In the data rows, the value 128 means zero.
Here is a table of points, one per row:
[169 111 143 150 89 147 167 136 150 99 141 87 125 103 163 150 97 103 197
 140 161 127 74 103 150 134 180 66 118 73 166 157 131 146 115 120 82 177
 81 131 124 156 117 125 126 146 130 147 212 94 147 103]
[119 98 189 124 144 135 128 126 120 153 89 193 129 131 77 80 95 156 113
 144 127 35 74 89 92 144 131 112 119 117 110 85 186 126 70 121 143 161
 66 144 112 136 114 115 105 83 148 155 116 113 72 113]
[142 110 152 126 98 128 160 154 114 86 163 178 163 106 144 44 212 151 98
 108 137 169 148 170 107 95 168 91 122 95 133 93 99 146 103 160 179 96
 184 117 106 141 98 119 148 104 135 186 116 38 130 99]
[119 129 81 73 157 123 150 131 172 138 136 149 105 175 112 145 177 56 148
 104 91 116 100 138 117 103 128 99 94 64 102 138 151 94 88 91 142 152
 128 119 101 123 112 107 118 166 116 81 90 145 133 115]
[99 184 127 204 135 123 149 123 139 165 88 105 151 87 104 94 165 92 100
 125 101 107 106 176 209 147 186 101 123 151 86 151 111 194 123 163 138 134
 101 123 153 175 102 127 143 145 133 115 73 114 155 171]
[90 125 123 99 107 170 157 143 147 111 112 125 118 118 214 110 65 108 100
 146 99 160 139 151 119 98 79 129 152 152 163 153 144 198 129 167 110 173
 127 71 81 104 105 118 127 96 106 141 53 116 105 159]
[128 129 108 131 171 132 131 183 163 93 152 106 90 135 87 169 86 115 104
 60 102 85 84 169 141 169 103 117 167 144 122 64 46 151 152 107 135 112
 156 100 130 178 144 137 132 121 79 164 129 89 71 128]
[177 150 131 113 89 95 169 128 118 204 113 140 123 89 120 185 135 121 139
 133 191 112 138 120 110 187 89 120 104 123 143 146 117 135 168 149 144 131
 143 52 136 126 142 117 106 172 159 212 64 92 122 141]
[171 155 109 130 119 156 159 120 148 145 111 148 150 161 141 120 178 99 128
 176 126 86 82 150 147 86 80 194 163 137 165 129 71 122 88 101 132 146
 158 145 170 125 125 138 124 95 167 138 201 180 83 181]
[165 140 135 118 122 137 134 122 154 124 138 117 72 153 144 89 102 122 129
 83 92 152 151 106 135 151 100 134 56 185 133 159 168 137 98 76 142 148
 157 180 154 170 161 198 208 158 154 119 128 129 154 78]
[111 69 138 184 105 101 73 46 127 150 157 113 117 154 149 118 109 110 117
 149 125 175 90 151 179 149 97 134 107 67 108 121 81 150 142 69 155 136
 139 140 86 98 163 175 102 126 122 144 108 49 97 146]
[123 112 72 165 35 189 140 137 95 106 95 141 137 136 108 133 122 179 112
 84 118 130 95 94 120 147 129 162 102 75 107 78 171 114 96 168 129 118
 163 87 146 145 96 187 110 141 118 126 161 161 140 186]
[155 127 104 136 148 181 109 64 108 134 52 164 191 64 160 164 151 108 160
 129 90 134 85 103 88 138 112 128 162 150 156 86 165 137 172 107 164 139
 127 158 129 145 173 116 151 144 109 114 117 125 115 99]
[104 154 150 122 133 95 185 159 124 68 116 130 147 68 110 113 136 151 154
 84 105 142 124 122 156 142 103 215 105 142 164 173 107 105 92 113 114 126
 118 127 96 137 168 102 92 199 129 63 105 106 90 60]
[100 159 85 97 73 90 155 130 138 140 123 78 106 122 158 135 144 163 168
 151 119 90 133 108 161 81 155 159 130 128 67 100 105 124 171 72 165 136
 107 111 126 162 129 128 123 43 93 146 84 100 161 116]
[121 95 84 191 145 88 173 139 87 119 87 131 132 132 166 132 100 134 100
 77 111 111 178 144 137 115 166 142 166 87 143 128 187 73 141 119 107 128
 159 168 163 126 177 115 93 112 182 187 128 111 105 151]
[121 147 89 96 137 147 91 81 132 63 142 129 150 113 104 73 79 103 127
 184 158 152 153 98 184 129 128 84 94 137 108 136 104 99 110 161 84 124
 150 85 138 196 183 110 119 90 146 149 80 151 102 91]
[118 155 118 124 115 116 120 128 108 105 164 108 163 111 151 108 83 154 174
 141 138 83 155 197 71 160 76 77 109 79 83 99 122 180 107 116 115 135
 153 155 212 77 130 92 128 151 128 89 116 160 136 119]
[144 188 127 117 102 145 90 107 158 116 150 168 94 143 127 125 146 190 116
 89 130 110 134 134 122 96 114 113 74 165 113 155 125 136 233 90 88 123
 107 163 84 152 99 87 92 136 186 104 121 156 99 160]
[162 97 147 122 145 114 129 94 96 79 157 116 83 95 88 127 151 67 163
 114 89 143 165 143 123 144 118 172 72 161 188 137 169 142 148 135 90 81
 116 120 160 132 104 96 85 58 94 128 131 110 162 184]
[145 163 182 87 93 90 123 104 132 79 135 127 136 185 134 140 128 94 137
 123 155 81 107 124 120 111 218 142 124 135 138 124 138 137 147 201 130 161
 172 167 109 77 144 166 123 155 73 112 95 117 99 133]
[151 109 142 168 99 131 124 124 149 137 136 123 80 104 155 109 160 112 112
 84 186 126 109 99 138 195 108 135 214 85 123 162 138 104 133 117 101 106
 159 184 85 130 98 104 171 91 108 89 66 166 141 117]
[130 176 97 106 168 85 177 113 64 153 130 131 140 175 110 97 83 135 96
 131 159 111 105 129 126 142 118 147 157 99 162 119 136 182 171 107 92 102
 122 129 53 138 99 135 142 141 95 130 162 173 192 78]
[105 137 112 188 148 108 125 132 159 107 102 192 147 171 75 182 151 187 160
 141 112 104 144 94 140 90 91 90 113 97 159 203 130 162 104 155 124 109
 156 124 128 71 171 113 175 85 91 150 151 117 127 120]
[126 87 110 112 156 110 77 163 116 106 6 89 172 168 156 148 148 124 91
 125 129 129 120 116 105 157 79 124 115 127 107 183 103 70 142 126 102 156
 153 146 136 130 44 146 118 118 119 153 125 114 120 137]
[134 113 135 118 146 165 60 120 144 121 101 124 92 123 170 163 122 161 104
 140 136 100 113 134 171 92 199 141 109 149 149 126 88 156 76 73 136 28
 107 95 144 104 103 93 113 170 134 172 81 149 160 131]
[73 126 127 153 163 204 130 199 97 165 174 142 140 164 141 68 139 134 180
 145 97 160 138 83 138 147 137 144 91 129 156 122 100 80 178 126 134 147
 93 166 136 106 149 104 142 172 77 167 101 137 144 136]
[156 108 146 85 149 71 140 129 62 72 174 156 142 97 145 155 137 107 97
 148 50 156 112 72 120 109 140 127 143 122 44 159 98 141 143 130 108 123
 99 122 129 95 142 125 174 134 161 143 135 168 132 146]
[98 129 93 28 112 152 169 134 177 148 118 99 99 56 59 142 129 134 73
 137 148 194 124 149 159 153 147 107 124 159 133 121 125 157 145 107 129 119
 134 189 132 61 115 126 125 102 130 170 154 148 115 141]
[120 142 109 113 143 54 46 139 154 157 128 118 134 131 119 152 102 152 204
 127 144 172 129 127 151 128 124 177 133 131 146 56 141 143 67 178 126 125
 132 159 104 160 104 91 176 134 182 157 111 103 123 182]
[186 74 162 97 89 93 93 169 156 154 113 166 130 135 134 120 124 115 106
 157 98 119 207 158 175 157 148 155 127 60 150 110 111 171 159 150 143 146
 105 113 148 159 117 120 112 130 102 92 161 200 120 75]
[99 41 92 150 129 152 158 109 123 100 108 122 90 112 90 147 136 149 145
 191 136 65 178 136 133 80 89 116 160 142 143 105 121 110 131 164 146 146
 145 183 99 133 101 166 115 175 156 133 120 133 181 127]
[190 132 82 105 171 144 80 104 128 129 179 95 118 110 76 86 135 201 154
 120 119 145 122 158 155 133 142 145 183 128 135 166 153 121 156 151 124 132
 57 74 186 89 73 181 122 127 135 106 121 100 109 93]
[158 104 159 150 106 123 190 72 181 98 160 75 156 189 126 126 145 123 116
 161 117 136 198 125 97 130 118 125 124 144 115 102 136 101 125 126 129 96
 45 112 114 115 124 89 212 179 131 126 132 144 84 132]
[144 113 74 114 98 171 130 123 79 155 163 178 165 158 157 165 95 104 98
 128 141 96 137 124 138 181 152 130 118 187 105 135 105 102 113 155 158 120
 115 158 111 105 119 67 110 121 136 54 170 72 158 112]
[106 151 158 93 153 143 126 104 137 124 79 124 59 183 164 124 161 156 128
 168 118 178 131 137 154 160 92 129 185 133 70 106 173 157 119 148 101 72
 162 99 155 151 168 105 90 160 124 141 168 59 154 124]
[124 129 128 131 129 114 144 143 178 178 111 128 170 102 125 117 97 105 99
 98 135 112 153 24 117 59 88 99 149 113 145 90 88 130 130 135 88 93
 122 133 165 105 126 182 87 136 122 72 139 70 153 187]
[146 100 187 127 158 146 155 170 108 109 163 125 166 174 117 173 128 141 148
 110 195 197 79 166 178 79 104 104 111 164 114 99 173 136 159 136 143 101
 109 123 156 145 129 145 87 114 165 108 87 158 134 104]
[67 92 118 132 144 127 122 113 128 130 136 176 152 157 108 114 129 70 192
 70 169 151 179 107 89 152 188 127 183 173 114 155 110 179 141 73 127 144
 147 78 130 122 112 145 127 124 124 124 170 163 102 140]
[92 195 138 122 117 131 104 151 46 113 90 119 61 152 112 164 140 118 109
 137 158 186 133 114 57 115 139 124 132 84 163 136 87 116 132 120 184 120
 67 167 178 164 122 143 154 112 139 80 125 133 86 127]
[133 144 137 142 133 135 90 201 141 130 153 150 135 76 123 131 134 91 144
 217 184 103 133 175 104 102 155 147 132 130 101 139 192 105 144 88 68 95
 167 112 110 115 115 141 195 165 94 122 172 92 87 133]
[159 179 125 167 115 146 119 165 92 178 120 63 113 135 114 169 160 127 154
 138 65 141 180 107 113 138 147 64 150 159 143 95 145 119 90 126 116 140
 158 121 64 84 117 145 83 111 162 114 141 164 84 81]
[124 153 145 109 74 75 106 131 137 112 104 172 140 119 134 103 93 130 140
 128 110 118 116 162 167 163 99 54 167 159 168 140 137 35 100 101 203 126
 108 124 106 109 143 164 121 123 106 137 165 154 178 200]
[135 78 61 154 170 76 133 130 132 162 143 116 80 97 182 72 145 154 110
 129 165 163 78 146 83 96 136 108 68 194 104 123 136 139 124 184 145 107
 103 110 121 122 179 132 113 119 85 90 160 174 96 129]
[145 98 180 115 128 141 113 125 76 165 98 69 146 134 61 101 105 160 106
 120 126 106 87 121 104 93 142 112 117 124 139 133 118 124 131 102 128 187
 197 108 139 123 171 70 174 129 148 82 137 126 160 170]
[88 119 123 169 89 118 118 141 194 160 151 129 196 142 117 152 119 156 109
 177 82 142 97 145 13 143 156 133 145 139 173 162 122 109 111 135 80 109
 124 127 135 156 155 166 93 101 156 138 106 130 191 101]
[79 141 166 115 157 155 97 105 131 138 116 76 114 109 156 107 137 75 135
 67 115 106 101 127 120 139 118 166 88 116 135 119 120 86 176 180 158 92
 137 95 127 84 141 151 156 103 209 111 168 151 156 57]
[88 137 137 149 121 121 73 147 128 130 224 94 146 127 141 137 169 98 38
 113 167 102 153 92 140 103 95 151 144 138 134 131 196 141 107 128 166 181
 87 129 143 139 161 111 106 158 106 159 151 153 148 118]
[93 119 199 79 172 164 143 84 91 175 162 143 140 109 161 171 140 163 153
 81 143 126 184 186 121 120 130 155 120 121 90 154 113 95 78 141 78 160
 100 136 103 177 146 175 141 112 92 125 153 136 126 153]
[169 178 165 200 198 144 169 107 165 117 140 152 94 107 108 150 75 142 115
 165 133 156 144 94 105 118 156 172 134 128 87 138 107 83 124 130 174 183
 177 123 152 127 73 90 107 113 101 134 139 156 159 114]
There is one direction along which these points spread out most. Take the direction at right angles to it along which they spread out most. Go by this last direction. Where along it does each point below lie, from 0 to 99? The average is 50, and the first point in the table lies past the average. One standard deviation of the points above along it is 16.
[169 178 165 200 198 144 169 107 165 117 140 152 94 107 108 150 75 142 115
 165 133 156 144 94 105 118 156 172 134 128 87 138 107 83 124 130 174 183
 177 123 152 127 73 90 107 113 101 134 139 156 159 114] 63
[67 92 118 132 144 127 122 113 128 130 136 176 152 157 108 114 129 70 192
 70 169 151 179 107 89 152 188 127 183 173 114 155 110 179 141 73 127 144
 147 78 130 122 112 145 127 124 124 124 170 163 102 140] 64
[126 87 110 112 156 110 77 163 116 106 6 89 172 168 156 148 148 124 91
 125 129 129 120 116 105 157 79 124 115 127 107 183 103 70 142 126 102 156
 153 146 136 130 44 146 118 118 119 153 125 114 120 137] 47
[145 98 180 115 128 141 113 125 76 165 98 69 146 134 61 101 105 160 106
 120 126 106 87 121 104 93 142 112 117 124 139 133 118 124 131 102 128 187
 197 108 139 123 171 70 174 129 148 82 137 126 160 170] 61
[124 129 128 131 129 114 144 143 178 178 111 128 170 102 125 117 97 105 99
 98 135 112 153 24 117 59 88 99 149 113 145 90 88 130 130 135 88 93
 122 133 165 105 126 182 87 136 122 72 139 70 153 187] 42
[130 176 97 106 168 85 177 113 64 153 130 131 140 175 110 97 83 135 96
 131 159 111 105 129 126 142 118 147 157 99 162 119 136 182 171 107 92 102
 122 129 53 138 99 135 142 141 95 130 162 173 192 78] 63
[119 129 81 73 157 123 150 131 172 138 136 149 105 175 112 145 177 56 148
 104 91 116 100 138 117 103 128 99 94 64 102 138 151 94 88 91 142 152
 128 119 101 123 112 107 118 166 116 81 90 145 133 115] 65
[142 110 152 126 98 128 160 154 114 86 163 178 163 106 144 44 212 151 98
 108 137 169 148 170 107 95 168 91 122 95 133 93 99 146 103 160 179 96
 184 117 106 141 98 119 148 104 135 186 116 38 130 99] 21
[155 127 104 136 148 181 109 64 108 134 52 164 191 64 160 164 151 108 160
 129 90 134 85 103 88 138 112 128 162 150 156 86 165 137 172 107 164 139
 127 158 129 145 173 116 151 144 109 114 117 125 115 99] 60
[190 132 82 105 171 144 80 104 128 129 179 95 118 110 76 86 135 201 154
 120 119 145 122 158 155 133 142 145 183 128 135 166 153 121 156 151 124 132
 57 74 186 89 73 181 122 127 135 106 121 100 109 93] 47
[144 113 74 114 98 171 130 123 79 155 163 178 165 158 157 165 95 104 98
 128 141 96 137 124 138 181 152 130 118 187 105 135 105 102 113 155 158 120
 115 158 111 105 119 67 110 121 136 54 170 72 158 112] 66
[159 179 125 167 115 146 119 165 92 178 120 63 113 135 114 169 160 127 154
 138 65 141 180 107 113 138 147 64 150 159 143 95 145 119 90 126 116 140
 158 121 64 84 117 145 83 111 162 114 141 164 84 81] 66
[99 41 92 150 129 152 158 109 123 100 108 122 90 112 90 147 136 149 145
 191 136 65 178 136 133 80 89 116 160 142 143 105 121 110 131 164 146 146
 145 183 99 133 101 166 115 175 156 133 120 133 181 127] 49
[124 153 145 109 74 75 106 131 137 112 104 172 140 119 134 103 93 130 140
 128 110 118 116 162 167 163 99 54 167 159 168 140 137 35 100 101 203 126
 108 124 106 109 143 164 121 123 106 137 165 154 178 200] 46
